W =
[[106 114 129 145 124]
 [138 117 115 144 123]
 [147 131 112 142 116]
 [112 132 117 142 128]
 [128 141 123 123 131]
 [129 139 103 139 128]
 [135 111 123 110 146]
 [114 116 146 118 115]
 [125 111 140 152 138]
 [120 142 125 144 112]
 [119 145 139 126 115]]
W[0, 0] -> 106
W[5, 2] -> 103
W[0, -4] -> 114
W[-9, -5] -> 147
W[:, -1] -> [124, 123, 116, 128, 131, 128, 146, 115, 138, 112, 115]
W[:, -3] -> [129, 115, 112, 117, 123, 103, 123, 146, 140, 125, 139]
W[0, 3] -> 145
W[9] -> [120, 142, 125, 144, 112]
W[-8, 3] -> 142
W[3, 2] -> 117
W[2, 3] -> 142
W[-11, 4] -> 124
W[:, -2] -> [145, 144, 142, 142, 123, 139, 110, 118, 152, 144, 126]
W[8, -4] -> 111
W[7, 4] -> 115
W[9, 2] -> 125
W[10, -3] -> 139
W[-5, 3] -> 110
W[:, -5] -> [106, 138, 147, 112, 128, 129, 135, 114, 125, 120, 119]
W[-1] -> [119, 145, 139, 126, 115]
W[0, 2] -> 129

M =
[[128 132 127 137 114 127 127 123 135 119 131 125 123 116]
 [134 128 128 107 112 128 128 132 121 117 120 134 135 132]
 [130 134 129 129 142 129 127 127 121 136 131 125 126 131]
 [140 105 130 154 135 129 128 127 121 132 125 122 129 140]
 [119 113 126 148 119 127 128 121 143 122 141 123 118 118]
 [120 126 125 125 139 125 127 127 136 136 133 123 127 127]]
M[0][0]	128
M[3][13]	140
M[5][4]	139
M[5][2]	125
M[1]	[134, 128, 128, 107, 112, 128, 128, 132, 121, 117, 120, 134, 135, 132]
M[3][6]	128
M[1][12]	135
M[2][6]	127
M[4][9]	122
M[:, 1]	[132, 128, 134, 105, 113, 126]
M[5][7]	127
M[1][10]	120
M[:, 12]	[123, 135, 126, 129, 118, 127]
M[3]	[140, 105, 130, 154, 135, 129, 128, 127, 121, 132, 125, 122, 129, 140]
M[2][2]	129
M[4][2]	126
M[:, 11]	[125, 134, 125, 122, 123, 123]
M[5][13]	127
M[5][6]	127
M[:, 8]	[135, 121, 121, 121, 143, 136]
M[0]	[128, 132, 127, 137, 114, 127, 127, 123, 135, 119, 131, 125, 123, 116]
M[1][11]	134
M[5]	[120, 126, 125, 125, 139, 125, 127, 127, 136, 136, 133, 123, 127, 127]
M[:, 7]	[123, 132, 127, 127, 121, 127]
M[1][4]	112
M[:, 2]	[127, 128, 129, 130, 126, 125]

m =
129  123  130  127  128  127  128  127  126  124
107  128  132  124  118  130  125  113  119  136
129  130  129  133  127  118  128  125  128  122
129  129  127  129  127  128  133  128  125  126
127  128  125  130  131  116  126  128  129  120
123  131  121  114  128  154  133  151  136  125
129  130  127  130  126  125  127  131  124  126
129  126  124  134  131  111  123  125  128  123
135  128  129  136  126  122  128  138  116  116
136  124  126  130  139  123  133  133  144  127
130  131  126  131  129  124  121  133  122  128
Indices start at 0.
row 0 col 0 -> 129
row 4 col 2 -> 125
row 7 col 1 -> 126
row 6 col 5 -> 125
row 2 col 9 -> 122
row 3 col 4 -> 127
row 1 col 5 -> 130
row 8 col 4 -> 126
row 6 col 2 -> 127
row 9 col 8 -> 144
row 3 col 1 -> 129
row 5 col 7 -> 151
row 7 col 3 -> 134
row 7 col 9 -> 123
row 7 col 7 -> 125
row 8 col 2 -> 129
row 0 col 9 -> 124
row 6 col 1 -> 130
row 3 col 3 -> 129
row 9 col 0 -> 136
row 2 col 4 -> 127
row 5 col 8 -> 136
row 8 col 0 -> 135
row 2 col 5 -> 118
row 3 col 0 -> 129
row 0 col 5 -> 127
row 1 col 4 -> 118
row 2 col 0 -> 129
row 6 col 3 -> 130
row 10 col 7 -> 133
row 4 col 7 -> 128
row 3 col 8 -> 125
row 1 col 0 -> 107

a =
[[123 129 131 126 134 126 131 125 133 130 133 117 132 131 125]
 [131 123 124 107 121 131 123 127 135 131 127 135 132 128 144]
 [121 138 127 134 134 124 129 121 112 126 131 118 126 127 136]
 [135 130 129 128 126 129 139 129 110 123 134 125 124 123 123]
 [126 127 126 139 126 129 137 129 124 132 123 131 127 130 116]
 [132 123 124 125 128 119 117 137 130 124 119 135 126 126 127]
 [132 131 129 124 125 127 137 127 118 130 123 123 125 131 144]
 [131 125 131 124 130 125 137 130 131 130 128 130 126 133 140]
 [127 133 123 135 121 127 115 130 125 137 123 130 133 125 141]
 [134 138 131 135 138 122 129 140 135 121 132 132 123 129 127]
 [134 126 132 131 136 134 130 127 143 129 127 136 128 129 146]
 [131 135 121 124 128 114 131 135 138 125 126 132 126 131 115]
 [121 123 128 131 122 122 136 124 124 129 125 127 124 126 132]
 [140 122 130 128 133 120 132 129 136 135 134 137 125 135 124]
 [137 128 129 132 129 132 122 134 121 131 125 136 130 126 115]]
a[0, 0]: 123
a[:, 6]: [131, 123, 129, 139, 137, 117, 137, 137, 115, 129, 130, 131, 136, 132, 122]
a[9]: [134, 138, 131, 135, 138, 122, 129, 140, 135, 121, 132, 132, 123, 129, 127]
a[:, 2]: [131, 124, 127, 129, 126, 124, 129, 131, 123, 131, 132, 121, 128, 130, 129]
a[4, 4]: 126
a[2]: [121, 138, 127, 134, 134, 124, 129, 121, 112, 126, 131, 118, 126, 127, 136]
a[6, 7]: 127
a[:, 13]: [131, 128, 127, 123, 130, 126, 131, 133, 125, 129, 129, 131, 126, 135, 126]
a[14]: [137, 128, 129, 132, 129, 132, 122, 134, 121, 131, 125, 136, 130, 126, 115]
a[7]: [131, 125, 131, 124, 130, 125, 137, 130, 131, 130, 128, 130, 126, 133, 140]
a[9, 9]: 121
a[:, 5]: [126, 131, 124, 129, 129, 119, 127, 125, 127, 122, 134, 114, 122, 120, 132]
a[:, 4]: [134, 121, 134, 126, 126, 128, 125, 130, 121, 138, 136, 128, 122, 133, 129]
a[13, 4]: 133
a[12, 7]: 124
a[13, 6]: 132
a[14, 0]: 137
a[8, 10]: 123
a[9, 10]: 132
a[12, 5]: 122
a[12, 2]: 128
a[13]: [140, 122, 130, 128, 133, 120, 132, 129, 136, 135, 134, 137, 125, 135, 124]
a[12, 6]: 136
a[10, 11]: 136
a[7, 7]: 130
a[0, 10]: 133
a[2, 0]: 121
a[8, 0]: 127
a[2, 12]: 126
a[7, 14]: 140
a[2, 3]: 134
a[2, 8]: 112
a[:, 0]: [123, 131, 121, 135, 126, 132, 132, 131, 127, 134, 134, 131, 121, 140, 137]
a[8, 3]: 135
a[8, 4]: 121
a[4, 12]: 127
a[13, 7]: 129
